Look-ups in named tables: a row name and a column name give one cell, copied from the table.

ros
fields: moz, ras
ziba: [-29, -29]
nimod: [-25, -5]
nufik: [83, 33]
gonifa: [61, -82]
lipulo: [-33, -23]

ras of nufik = 33
moz of lipulo = -33
moz of nufik = 83
moz of gonifa = 61
moz of nimod = -25
ras of nimod = -5
ras of lipulo = -23
moz of ziba = -29
ras of gonifa = -82
ras of ziba = -29

pema =
,terep,dugovak,fon,dalibug,korumud,binop,nad
kezo,165,163,217,158,195,193,165
demeseg,164,165,236,160,210,208,174
ril,150,158,119,163,140,142,169
disel,169,155,162,151,148,146,130
bod,139,165,135,174,166,170,208
nuri,176,159,226,150,188,184,136
selopaz,168,154,151,151,142,141,131
rul,197,145,184,130,130,123,59
porozi,166,155,150,152,143,142,134
vak,150,163,161,167,172,173,186
baz,150,161,142,165,157,159,178
totelag,199,147,210,130,147,139,63

What is the terep of kezo in pema?
165
What is the korumud of baz in pema?
157
What is the nad of porozi in pema?
134
What is the fon of totelag in pema?
210
What is the terep of selopaz in pema?
168
What is the dugovak of demeseg in pema?
165
What is the dalibug of porozi in pema?
152
What is the nad of rul in pema?
59
What is the terep of baz in pema?
150

guv:
|  | nunezak | nupiv | dal | rim | mup | nopega | fetu | lig |
|---|---|---|---|---|---|---|---|---|
| zut | 31.29 | 44.09 | 60.87 | 52.93 | 30.29 | 56.49 | 15.13 | 32.54 |
| fetisi | 27.79 | 67.78 | 10.17 | 34.42 | 32.64 | 10.10 | 39.36 | 58.84 |
| kaz | 81.35 | 34.80 | 37.62 | 20.72 | 55.51 | 56.89 | 21.13 | 27.73 |
| zoluza | 48.45 | 15.90 | 19.18 | 8.17 | 49.21 | 14.72 | 10.28 | 74.36 |
| minilup | 26.09 | 62.42 | 19.19 | 34.66 | 76.44 | 34.88 | 56.55 | 31.46 |
| siga | 69.80 | 39.27 | 26.33 | 32.54 | 42.68 | 53.36 | 46.07 | 77.83 |
| sim | 79.17 | 66.32 | 34.15 | 39.62 | 35.67 | 78.98 | 35.22 | 48.24 |

What is the dal of siga in guv?
26.33
What is the lig of sim in guv?
48.24
What is the nupiv of sim in guv?
66.32
What is the nopega of zut in guv?
56.49
What is the mup of fetisi in guv?
32.64
What is the rim of fetisi in guv?
34.42

nudipo:
         foluve  giti  pesem  mav  mip  rogugi  gupi  ved  zorukip
fadeso      247   122     53   52  247      52    52  246       52
nup         159   156    140  140  159     140   140  159      140
logomen      90   185    209  209   90     209   209   90      209
sese         95   175    203  203   95     203   203   96      203
tene         60   189    238  238   60     238   238   61      238
kufif       173   132    126  126  173     126   126  173      126
pofe        141   143    158  158  141     158   158  141      158
remobo      150   162    149  149  149     149   149  149      149
momed       184   129    115  115  184     115   115  184      115
lapub        68   191    230  230   68     230   230   69      230
rako        183   126    115  115  184     115   115  183      115
foz         196   131    103  103  196     103   103  196      103

rogugi of tene = 238
rogugi of rako = 115
foluve of pofe = 141
giti of remobo = 162
zorukip of fadeso = 52
ved of kufif = 173
pesem of pofe = 158
giti of tene = 189
gupi of rako = 115
rogugi of nup = 140
mip of logomen = 90
mav of pofe = 158
giti of kufif = 132
rogugi of remobo = 149
foluve of foz = 196
gupi of logomen = 209
Row with the largest gupi: tene

netokov:
columns: lutozok, tapabu, desozif, fol, tenusik, zikit, pek, kuru
dum: [-10, -18, -49, -62, 5, 22, -22, -24]
revaz: [-37, -13, -21, -2, -35, -18, -37, -2]
rerebu: [-25, -31, -26, -22, -12, -26, -31, -2]
vukev: [-46, -54, -37, -19, 11, -29, -61, -15]
pigomom: [-10, -34, -35, 13, -61, 5, 5, 12]
fudeda: [-7, -40, -36, -22, 13, -16, -11, -8]
batedi: [11, -28, 47, 21, -23, -66, 12, -46]
zaki: [9, -64, -45, -3, -9, 3, -68, 21]
tipomi: [23, 7, -82, -15, -46, 25, 36, 31]
tesur: [-24, -20, -24, -10, -17, -17, -22, -8]
setalem: [-13, -13, -29, -19, -29, -6, -11, 1]
foz: [-6, -23, -35, -35, 7, -7, 6, -17]
vop: [-80, -90, 89, 8, 9, -71, -95, -79]
natub: [-42, -30, -9, 1, -13, -20, -26, -14]

pigomom, desozif => -35
fudeda, tapabu => -40
rerebu, zikit => -26
revaz, zikit => -18
fudeda, fol => -22
zaki, tenusik => -9
natub, zikit => -20
natub, lutozok => -42
vukev, lutozok => -46
zaki, pek => -68
rerebu, desozif => -26
pigomom, tapabu => -34
rerebu, tapabu => -31
tipomi, desozif => -82
zaki, lutozok => 9
vukev, fol => -19
tipomi, zikit => 25
zaki, desozif => -45
batedi, desozif => 47
natub, desozif => -9

